In the rows, 128 means zero.
Rotation paths and how fast each direction turns (degrees a step):
Each turn is a multiple of 5 degrees from 10 to 175, or 0.
Each row of a path follows its step; steps can be skipped.
Rotation 1:
step 1: [126 121 131 126 120 120 130 131 125 131 123 125 126 134 131 124 124 133
 130 134 129 124 137 128 139 123 140 127 132 122 122 130 129 133 124 124
 126 120 141 127 129 122 133 132 130 124 118 119 122 134 123 139 110 135
 125]
step 6: [116 123 136 130 124 115 140 127 123 137 137 143 122 125 130 129 121 136
 125 134 132 129 123 123 123 125 138 122 129 123 131 130 120 138 130 125
 134 121 127 124 124 122 122 133 133 126 130 137 122 128 126 129 119 126
 130]
step 8: [108 124 125 128 121 122 133 127 141 133 125 129 133 133 113 123 122 127
 134 125 127 127 125 127 127 128 139 123 127 138 125 135 129 128 126 127
 120 134 115 135 129 130 120 126 122 121 131 129 132 130 133 126 126 127
 126]
step 10: [123 117 131 139 134 130 121 130 139 128 117 120 119 130 117 133 132 135
 125 127 131 131 133 126 125 129 138 126 121 129 127 133 120 130 123 134
 140 128 138 134 129 129 120 139 123 136 128 133 118 129 134 126 131 130
 122]
step 11: [119 113 130 133 138 114 128 130 136 131 130 133 121 127 122 124 118 128
 127 126 129 124 128 125 132 118 136 122 127 131 126 132 131 130 131 130
 119 127 139 144 120 128 127 135 121 129 131 130 133 134 126 132 123 129
 121]
step 13: [119 131 127 138 130 121 124 131 134 132 125 116 125 135 122 119 138 130
 130 124 142 122 129 135 125 132 139 124 124 132 124 124 124 133 111 131
 131 120 128 129 129 128 129 132 121 128 125 125 136 124 130 138 127 134
 131]
step 15: [121 124 129 129 136 125 120 121 129 134 126 126 122 130 124 119 129 134
 119 113 114 120 129 129 133 134 129 137 127 118 128 124 120 130 131 131
 136 131 129 122 132 120 131 135 123 128 128 125 123 131 137 126 121 140
 137]
step 18: [115 129 130 132 133 126 127 130 136 136 127 128 131 133 129 123 119 138
 132 127 125 118 127 134 126 133 130 125 128 131 121 134 127 133 127 128
 137 127 117 114 131 118 133 127 126 122 131 119 115 126 141 136 124 134
 123]
step 19: [118 137 122 138 118 123 140 136 128 131 122 127 119 128 125 126 126 136
 130 127 122 127 139 125 130 127 138 132 129 134 130 139 137 139 129 127
 130 134 120 126 130 123 125 128 126 122 125 119 132 140 126 133 126 130
 121]
step 21: [120 123 141 134 126 119 130 133 133 138 119 132 124 134 125 127 122 137
 126 124 135 137 129 128 130 128 135 121 136 129 122 130 120 124 133 120
 136 120 133 124 120 123 127 132 126 130 130 129 110 138 131 135 125 127
 126]
Speeds:
[130 130 127 127 127 127 131 127 125 129 127 130 127 127 128 129 128 131
 129 129 129 126 130 127 127 125 130 129 125 127 129 129 127 129 129 126
 124 125 128 128 126 129 130 126 126 128 132 126 129 131 125 128 126 126
 128]	140
[128 128 127 127 129 129 127 130 126 127 126 128 130 126 128 132 127 129
 128 132 128 128 131 128 123 127 131 127 129 128 125 125 127 130 125 127
 129 128 129 129 128 131 127 132 129 128 126 129 130 128 128 128 130 129
 130]	110
[129 132 129 129 130 129 127 125 127 128 128 125 125 128 131 128 126 128
 126 128 128 126 127 131 129 129 128 126 130 126 126 127 131 128 129 127
 130 127 127 127 129 129 127 128 129 128 128 122 130 132 129 129 127 130
 127]	20
[127 126 129 125 127 131 129 125 126 130 127 131 126 128 126 129 129 126
 127 129 127 124 127 133 128 129 128 127 129 128 130 128 129 129 126 127
 127 129 126 126 130 127 125 129 127 126 128 131 128 127 127 125 127 129
 130]	40
[125 131 128 128 129 128 130 127 127 126 131 129 128 131 129 126 127 130
 127 131 126 130 125 127 125 130 128 132 127 125 129 128 125 127 126 128
 127 128 127 126 130 128 127 129 130 126 130 127 130 127 129 124 127 128
 129]	35
[128 131 126 127 127 130 127 129 130 132 129 128 129 128 130 126 128 130
 128 132 128 126 128 127 129 125 128 125 127 130 128 125 128 124 129 127
 130 127 125 131 129 126 130 131 127 127 127 128 129 125 127 128 125 125
 128]	70
Rotation 2:
step 0: [133 134 127 117 122 129 122 121 132 121 131 132 134 116 132 127 125 122
 133 134 130 121 134 126 133 134 123 120 129 124 132 135 124 137 126 131
 134 127 134 117 134 139 120 131 138 134 123 139 140 139 133 124 130 126
 125]
step 1: [137 135 120 133 127 137 122 120 139 128 135 119 133 123 123 127 132 122
 130 136 130 122 135 122 124 130 126 125 117 127 133 121 125 134 119 118
 137 125 133 128 130 122 124 126 132 131 133 125 125 124 132 135 112 121
 134]
step 2: [128 143 132 125 143 133 128 120 125 128 131 124 135 124 137 127 128 126
 123 139 125 128 136 121 136 141 120 116 124 119 130 132 140 126 119 121
 122 133 124 126 126 128 123 131 132 129 131 137 121 133 125 122 126 131
 127]
step 3: [129 127 140 120 129 126 121 119 129 126 123 133 137 121 129 128 130 113
 127 137 140 122 124 113 128 131 130 129 126 119 137 134 128 126 135 123
 130 129 119 135 135 132 123 123 131 129 138 124 130 126 124 133 119 121
 131]
step 8: [138 134 125 124 134 130 128 114 136 132 135 132 121 130 143 124 132 122
 132 131 127 130 127 122 131 130 124 116 132 119 136 136 132 129 133 126
 126 136 123 138 125 126 135 132 123 133 141 135 120 127 134 121 131 125
 124]
step 9: [132 123 122 127 128 122 122 128 139 123 128 132 137 128 135 133 121 127
 124 132 132 121 122 124 131 136 126 125 126 130 130 137 129 126 139 130
 125 136 115 129 145 129 123 121 136 144 134 127 123 126 134 133 125 124
 135]
step 12: [125 130 116 126 128 132 113 126 135 122 139 135 125 122 132 130 136 121
 131 129 133 122 125 131 127 127 121 118 126 131 140 125 128 135 125 125
 143 118 130 130 141 135 126 130 124 131 129 133 132 129 136 127 126 120
 135]
step 18: [124 136 124 128 135 133 112 125 136 118 136 137 132 126 127 132 136 125
 131 134 133 123 124 121 129 135 127 132 121 126 130 131 138 130 128 116
 138 124 125 122 126 122 117 121 126 123 130 127 131 127 122 131 125 131
 144]
step 19: [135 131 126 123 136 122 123 119 130 121 127 131 135 130 137 123 126 124
 135 133 137 126 142 123 124 130 125 124 131 116 132 135 130 125 125 115
 133 132 133 126 129 124 140 131 130 126 136 137 132 136 119 118 124 135
 123]
step 22: [137 128 127 130 128 126 125 118 142 128 130 122 133 135 131 124 127 119
 118 127 137 124 123 126 126 133 142 136 130 129 129 134 139 116 128 118
 127 128 118 134 129 125 132 130 140 134 129 135 124 128 129 125 123 118
 136]
Speeds:
[125 129 126 129 131 130 126 132 129 128 127 126 129 129 128 129 126 130
 126 130 130 126 128 130 127 127 130 128 127 129 129 128 128 126 126 129
 129 127 130 131 134 125 130 131 129 131 129 126 128 125 129 128 126 128
 127]	135
[127 128 128 132 128 126 131 125 127 130 128 126 124 127 128 125 130 131
 128 128 131 128 128 128 129 129 128 128 128 127 127 130 131 127 127 124
 126 127 129 129 128 126 129 128 129 129 127 131 128 130 128 128 127 128
 124]	125
[127 127 129 129 123 129 128 128 128 130 131 129 126 129 128 127 124 129
 128 129 126 128 127 127 128 128 126 126 129 129 129 127 129 127 130 128
 128 125 125 125 130 125 133 127 127 129 128 131 128 127 131 127 129 126
 130]	25
[126 127 127 127 127 127 126 127 128 128 128 131 125 123 129 128 128 129
 128 130 130 128 128 127 129 128 126 128 128 128 127 129 128 129 131 132
 127 127 129 129 128 128 126 124 129 130 129 127 132 126 129 132 129 125
 126]	125
[127 126 129 127 125 127 132 126 130 126 128 129 130 128 129 127 125 129
 131 129 129 126 129 128 126 126 129 129 128 128 128 130 127 132 128 129
 127 129 127 128 131 126 126 126 128 128 127 129 128 125 129 127 128 135
 126]	70
Rotation 3:
step 0: [132 121 126 130 127 134 123 134 121 129 129 146 124 130 120 131 121 140
 134 132 133 124 134 122 135 140 131 129 129 125 120 129 114 132 134 134
 136 118 140 132 133 112 128 140 130 131 132 137 131 117 135 129 129 121
 132]
step 3: [133 122 127 141 121 133 126 139 134 134 126 143 133 129 120 118 114 143
 129 122 116 141 131 128 136 122 134 132 129 124 123 119 117 131 124 127
 128 135 131 128 131 121 127 137 130 118 130 135 123 134 126 133 126 120
 124]
step 4: [126 125 117 130 122 125 131 128 122 140 115 136 137 125 119 125 121 130
 120 122 133 127 125 133 139 126 142 125 131 115 120 122 116 133 137 132
 119 123 133 140 130 125 127 124 135 124 135 135 132 129 138 121 135 134
 121]
step 6: [118 131 122 134 122 118 125 138 120 127 124 144 128 129 116 133 123 124
 129 123 122 125 125 124 137 129 126 129 131 123 117 124 118 141 135 129
 140 120 134 130 141 113 128 134 138 129 132 126 135 136 129 131 122 123
 127]
step 8: [132 130 118 135 118 128 130 132 137 114 120 147 127 126 124 117 126 125
 136 123 122 131 121 131 138 130 137 122 126 118 119 122 127 134 123 133
 128 121 117 141 138 121 130 125 126 119 131 129 121 126 124 132 125 118
 127]
step 11: [122 122 118 135 130 121 122 134 119 121 129 145 120 135 128 131 136 129
 137 121 126 135 116 119 137 132 128 132 125 129 124 122 119 129 134 133
 124 135 131 143 132 117 127 124 136 124 125 123 122 137 125 126 132 122
 143]
step 13: [134 122 126 125 111 136 125 136 129 119 137 137 121 136 132 128 128 128
 123 131 119 126 123 131 140 135 135 123 135 121 118 120 118 125 131 128
 116 132 128 138 134 122 133 131 131 128 135 128 117 125 131 135 142 120
 134]
step 15: [126 122 123 133 134 136 127 138 127 140 123 137 119 129 133 126 120 137
 127 123 124 124 122 132 141 140 119 126 140 125 126 118 125 126 123 136
 128 131 138 133 124 121 122 132 131 125 142 129 116 138 128 135 142 127
 125]
step 17: [130 119 127 137 130 126 124 133 117 132 125 132 120 129 126 124 133 127
 121 110 126 123 114 122 129 135 132 139 139 125 128 128 124 126 135 144
 126 134 125 141 136 123 126 132 139 119 132 130 119 131 140 126 128 120
 132]
step 19: [133 130 126 128 116 123 123 126 123 131 130 132 125 141 119 135 124 130
 117 126 116 119 127 136 142 122 131 128 145 118 128 123 127 132 134 132
 131 130 119 141 136 129 127 127 128 119 131 134 123 138 131 134 140 121
 135]
Speeds:
[129 130 128 128 129 127 124 130 128 127 129 127 128 125 128 130 125 125
 128 126 129 127 128 130 129 130 130 128 129 130 128 123 130 127 128 126
 128 130 126 130 128 127 125 128 129 130 126 126 123 128 131 130 128 130
 129]	10
[128 126 126 131 131 126 129 127 128 128 130 128 127 128 128 128 129 129
 129 130 130 126 127 127 127 129 129 125 129 130 127 127 129 129 129 130
 132 128 131 128 127 128 124 131 130 130 127 127 132 129 125 127 131 131
 130]	70
[130 124 127 126 129 132 127 127 128 130 131 128 127 129 128 129 123 129
 125 129 126 128 127 127 126 129 128 132 126 126 130 128 127 129 129 131
 128 129 128 129 128 128 126 130 129 129 129 128 129 127 129 129 129 130
 127]	25
[126 128 127 128 129 127 128 129 130 129 127 127 126 128 129 131 126 131
 128 128 126 132 128 128 130 126 126 129 128 130 131 130 131 129 130 127
 130 128 129 130 129 125 128 126 128 129 130 122 129 133 126 128 127 127
 128]	80
[129 127 129 126 129 128 127 128 129 129 131 128 128 128 128 128 131 127
 128 131 130 128 128 127 129 131 127 128 128 129 125 133 128 130 126 128
 127 130 129 131 128 127 128 128 130 128 128 130 122 131 125 128 128 129
 124]	20
